Which row each row swaps with, under one turn or mirror:
nukat: [ 16  17  -5   4   6   3  -8   0   6   8  -2   7   0  -5 -13 -14  14 -12
  -5   1   5 -10 -10  -7   8   4  16]
Sozu: [  3   5  -5   3   7  -8 -27   5  -4   4 -18   9   9  -8   1  -1   2   8
  -8  13   4  -8  -7  -4  -3   2   1]
Zon: [ 11  -5 -12   4   6   3   1  -5   4   7  -4   0  13   7 -15   3   6   5
  -7   1   2 -17  -5 -24   4   0  11]
Vipas: [ 7 17 -7 15  5 -6 -1 28 -1  6 11 20  1 -4  0  7  4 -6  8 -8 -3  0 -6 -4
 -4  1  6]
Fogad: [ -2   7  -7   1  -4 -22  -1   3  -8   5   8 -10   1  -4   0  -4   1  21
  21  -2  -2  -5  -3  -2  -4   1   1]
mab: [  1 -18  -7   1  -8  -3 -17   3   0   1 -10   8   5   5   6  -4  -1 -15
 -19  -8  -2  -6  -5 -21  -1   1  -5]
Loso: [  9  -2  -9  11 -19  10 -19  -8  -9   7 -12   7   6 -12  -3  -3   6   7
   5 -20   4  -8 -10  -3   5  -1  -5]
rogik: [  7   0  -1   3  -4   2  27  -5   5   9  13   2   5   9  -1   0   2 -12
   7 -15  -3  -1  -9  -3  -3   2  -2]
pusa: [ -5  20   7   2  -4  -2  -1   6   2  -1   7   9  -5   9   7  -7   6 -15
   5 -17  -4   9   5   8   3   9  -6]
Mus: [  8 -13  -4 -11   1  -3  12  18   6  -2  14  -1  -2   3   1  -1   7  -2
 -17   0   5   2  -4  -9  -4   6   5]
lut: [ -8  -7 -19  -7 -10   4 -18  -3  -6  -2   0  13   2  -4 -11  -7   0  11
 -21  -1  10  -3 -13  -5   0  -4   0]
feka: [  5  -6 -11  -5   5 -10  -7   9  -1  -7 -17 -15   3   2  -7  13   5  -2
 -14  -4   3 -13  -1  -2  12   1   1]
vig: [ 16   3 -10  -7  -6   5 -11   3  -5  19   2   6   4   4  -5   3  11  -7
  -1 -11  -1   5 -23 -22   0   7  13]
girat: [ -6  14   3   6  -7 -23   6   2   5  14   6  -3  -3   4   0  17   5   6
  -5  -7   1  -7  -5  14  -7   5  -3]
nav: [ -7  -4 -15 -11  -9   3 -13  -1 -13 -11   4  17  13  11   7   1   1   0
  -5 -23  -7  -7  -5   0  -9   3   4]
zesu: [ 22   3 -16  11  -1 -19  -7   5   4   2   2 -10  11  -3  -7 -10   7  -7
 -15   1  16 -14 -11  -1   4  -4  -5]
gikev: [-19   4  -4  -5 -16   2  -3   3  -2  10   8   3  -8   2  -1  -3  -8   4
   4 -23  -1   2  -7  14 -11   0  -2]
Mibo: [ 11   3 -21  -2  -9  -2 -11  -3   4  -9  -8  -1  -5  -6  -7   2 -17  -9
  -1 -25   5  -2 -11   1  -4 -10  -4]
niri: [  1  21 -10  -7 -11 -11 -16 -24   0   7  -4  -7   3   5 -10  -3  -2  -7
  -3  -6   4   0  -9 -10 -12  -1  -1]
venu: [  8   0  -8  -1  -4  -7 -15 -12  -4   5 -17  -3   2   0   1   0   3 -32
  -2 -13   1  -3  -6 -12  -3   2   4]
diluv: [  8   5  -3  -1 -14  -7 -13   3  -3   6  10 -24   8   8   3  -1   4 -31
 -12  -7   4  -6  -2  -5  -1   2   4]
Rem: [ -9  -3  -2  11  -4 -21  -5   6   0   1  19  -3  13   1  15  -4   9   3
  -4  -9  12   1  -3  12  -7   6 -11]
zunip: [  6   8 -10   6   1  -9   2 -12   0   0  -6  12   4  19   2  -3   3  18
 -13 -22  -2   2  -7  -7  -5   4   3]
Zak: [ -8   1 -18  14  -4 -10  -5   1 -12  10  -2  10  22   4  -5   3   8  -2
   5 -13   3 -23  -4   4   5  -8  -7]
kef: [  4  11   3 -11  -9  -4  -4   8   3  14   0  -1  -4   0   0   3   0  -5
   7 -24  -9   9 -18  -6 -15  13   5]
Vad: [ -8 -10 -16   0 -20  -1 -10   1  -7   7   9   4   5  -1   5  11  -1  12
  -8  -7   3 -17  -8  10 -11  -7  -9]
zod: [ 10  -9 -10   4 -18 -12  -8   0  -4   7  11   2   0  -8  -4 -15   6 -10
 -17  -9  14 -20  -8   6   4  -9   0]
raner: [ 10  -7  -8   2   1  12  -4  27  -3   1  -2   4   7  -3   0  -7   9 -15
 -21  -9   1  -5  -7   1  10   2   2]
mep: [ -2  11  -9  -6  -9  -4 -24   7  -9   0  16   3  11  -1   6  11   4  15
  -2  -2   6 -22  -4   9   3  -1  -9]
vabod: [  2  17  -9   5   3  -4   7  -2   4   3  -1 -13   4  -1 -12   0 -11   9
   4   2   2  -7   5   1  10 -10 -13]
div: [  2   0 -12   4 -13  12 -15   6  -3   5 -27   6   8   7  -6  -4   4 -16
   2 -12  -3  -6 -10   3   3   0  -3]
dogi: [ 12  20   7   2   5  -6  -1  -8  11   4   4  -6   3  -3   5  -4 -12   8
  -5   0   5   4   2   5 -12   3 -10]
dilon: [  5   2  -2  -3 -11  14  14   1   1  10  15  12   3   0  -1   3   3 -22
  -7   2  -2  -1 -10  -4  -1   2   1]
dokub: [  7  14   3  -8 -11   8   5  -5   4   5   5  -4 -12  -1  -6  -8 -12   7
  -8   5   2   8  -6   2   5  -3  -8]
Sida: [  3   0  -7   1  -2 -33 -28   5  -1   0   5  -4   4  -6   4  -8   6 -10
  -7   2  -4  -4  -4  -6   2   7  -5]
rigem: [ 11   5  -7  10  -1  -8  -5   3  12  13   3 -19  16   5  -4   0  -3   4
  10   1  -8  -3  -4  -2 -12   3 -16]
Sekar: [  5  18 -10   0 -13   6 -19  -9  -7   4  27   0   4   7   3   8   2  -4
  -5 -23   2  -1  -2  -8   1  -4  -3]
beza: [  4  14   8  11  -5   1   1   5   8  -2  16   8   0   0  -5 -15  11  -3
  -2 -14  14   9   2 -16   2   9   3]
pinub: [ -4  16   0   9   8  -2  -6  -1  -3   9   9   5  14  11   5   9   9 -14
  18 -16  -5   4   3  -1  -5   8  -8]
vemi: [ 17  21  -5   2   9  -5 -10   3 -11   7   2   3  18   3   4   5  20   0
  -2   2 -11  -1  -1 -11   7  11  -4]
Pok: [ -6   1 -13  -7  -9  -4  -8  -4   0  14   1  -5 -10  -5   4  -8 -12  12
 -10  -3   0   2 -12  12 -15  -4  -9]
kotes: [  7  11 -15   3  -9   0  -6  16  -6   2  12   5   2   7   0   7   4 -28
  -1   9  -1  10  -1  -3   5   3   2]
Papop: [  3 -21  -9   5  -9  -2   1   6   0   6 -10 -20   3  -6   4  -6  -1  -6
  -2   6   4  -8  -7 -10  -3   0   4]
nulev: [ -3  -2  -7  -6  -7  -9 -15   8 -13  15   6 -10  18   9   2   9   8  -3
  17 -12  -8   5 -14   2  -4  13  -4]
Makad: [  6   2  -2  -6   1 -18  23  -4  -1   1   3  -4  -3  -1  -3 -14   1 -12
  -1 -16  -1  -3   0  -9   5   3   4]
nus: [  3   0 -10   2   0 -19 -33  -8  -7   5   4   6   3  11   2   2   3   8
  -5 -23  -2  -4  -7 -16   1   2  -2]
Motov: [  1  -8  -4  -3   0  -1   7  15  -4   4  14  -5   8   5  -7 -10   5  19
  15 -12   0  -5  -2  -3  -2   2   0]
soduv: [  1  12  -9   2  -4  10 -30  13  -4   0   6  -3  10  -2  -3  12   6 -20
 -12 -15   2  -9  -3  -1   7  -4  -7]
buzug: [  5  11 -10   6   1 -34  -9   8  -3   7 -12  12   4   0   0 -10   6   8
 -13  -6   0  -8 -11   1   3   2   2]
Por: [ -9  -2   5   7  -7   1   3  -2   4  13  18   9   4   8  10   5  -3   0
   2  -8  -6   6   1  -5  -8   5 -20]
Mube: [  2   3  -5  -9  -9 -27  -1   2  -4   7 -16  -9  -1   8  -4 -10   1  -3
  13  -8   2  -3  -8  -5 -11   2   8]
buse: [  8   5 -23  -4 -18  -5 -12   1  -7  -2  -6   0   6  16   4   3  -8  -6
   5 -21  -5   8  -8   4 -16   5   1]
neve: [  0   9 -10   9  -1   3  -1 -12  -6   8   4  12  -7  -1  -6   8   5  -4
 -12  10   0  -2  -2  -9  18  -7  -3]
tok: [  4  -5  -6  11  -1  -8   0  31  -6   9  -5   7   9  -3  -1   8   4   9
  -4 -24  -2  -9  -8  -1  -9   3   4]
miz: [ 18   4  -2 -19  -8  -5   5   6  11   7   1  -8   0   1  -3  -7   0   1
 -10   1   9  -9 -17  -9  -8   9   9]
nive: [  5  -7 -10   1 -12  -3 -21  -9  -6   2 -18  -1   4   8  -2  -7   0 -10
  19 -16   5 -10 -11   3  -1   1   3]
kise: [ 13   9  -2   5  -7   8  15   4  -2   8  18   7   0  -1   6  -6   3  16
 -18  -5  -7   1  -4  -1  -7   4  -1]
faf: [ 12  11  -8   9  -1 -13  -7   8  -6   1   7  -6  17   4   1   4  10 -12
   3  -1   7 -12   6  11  11  -8 -18]
piv: [  4   8  -4   1  -5 -20  -6 -22  -1   5  21  13   2  -3   5   5   4  11
  -7 -13  -1  -8  -2   1   5   1  -3]
sero: [ 11  12   5  13   2  -6  -1   8   4   0  17   2   4  10   8  -7  12 -19
  10  -4   6  -2   4   3   5   7   1]
Gede: [-10  -8 -18   3  -9  -8 -16   1 -15  -7   1  16   8   5   1   2   8 -12
  -5 -17   0 -20  -3  -6   7  -4   6]
kon: [  3  10  -9   6  -5  -3 -22  17  -9   4  -8  16  11  10   1  -8   5  16
 -19  -4   1  -7  -9   2  -2   2   2]
zose: [ -2  -2  -4  -1  -9  -8   1   9   3  -1   9  -6 -11 -13 -12   7 -11 -13
  -9 -17  13  -1  -2   4   5 -10  -9]
zuro: [  4   3 -13   4  13   3 -10  25   0   5   6   0   4   3   6  -9   4   5
 -22   7   0  -2  -1  -1   1   2  -4]
nog: [  4  21  -8   0   0   2 -15 -16  -1   1   6   3   4   0  -2  -6   4  13
  12 -22  -2  -7  -3  12   1   2   0]
bosu: [ 18   9   2  11   0   2  -1  -5   7  25  15  -6  -1   4  -4   5   0  -8
  -2  -1  -2   0  -5 -20   5  -1  -7]

zunip swaps with neve
Pok swaps with zuro
lut swaps with kise
zose swaps with tok
rogik swaps with Gede

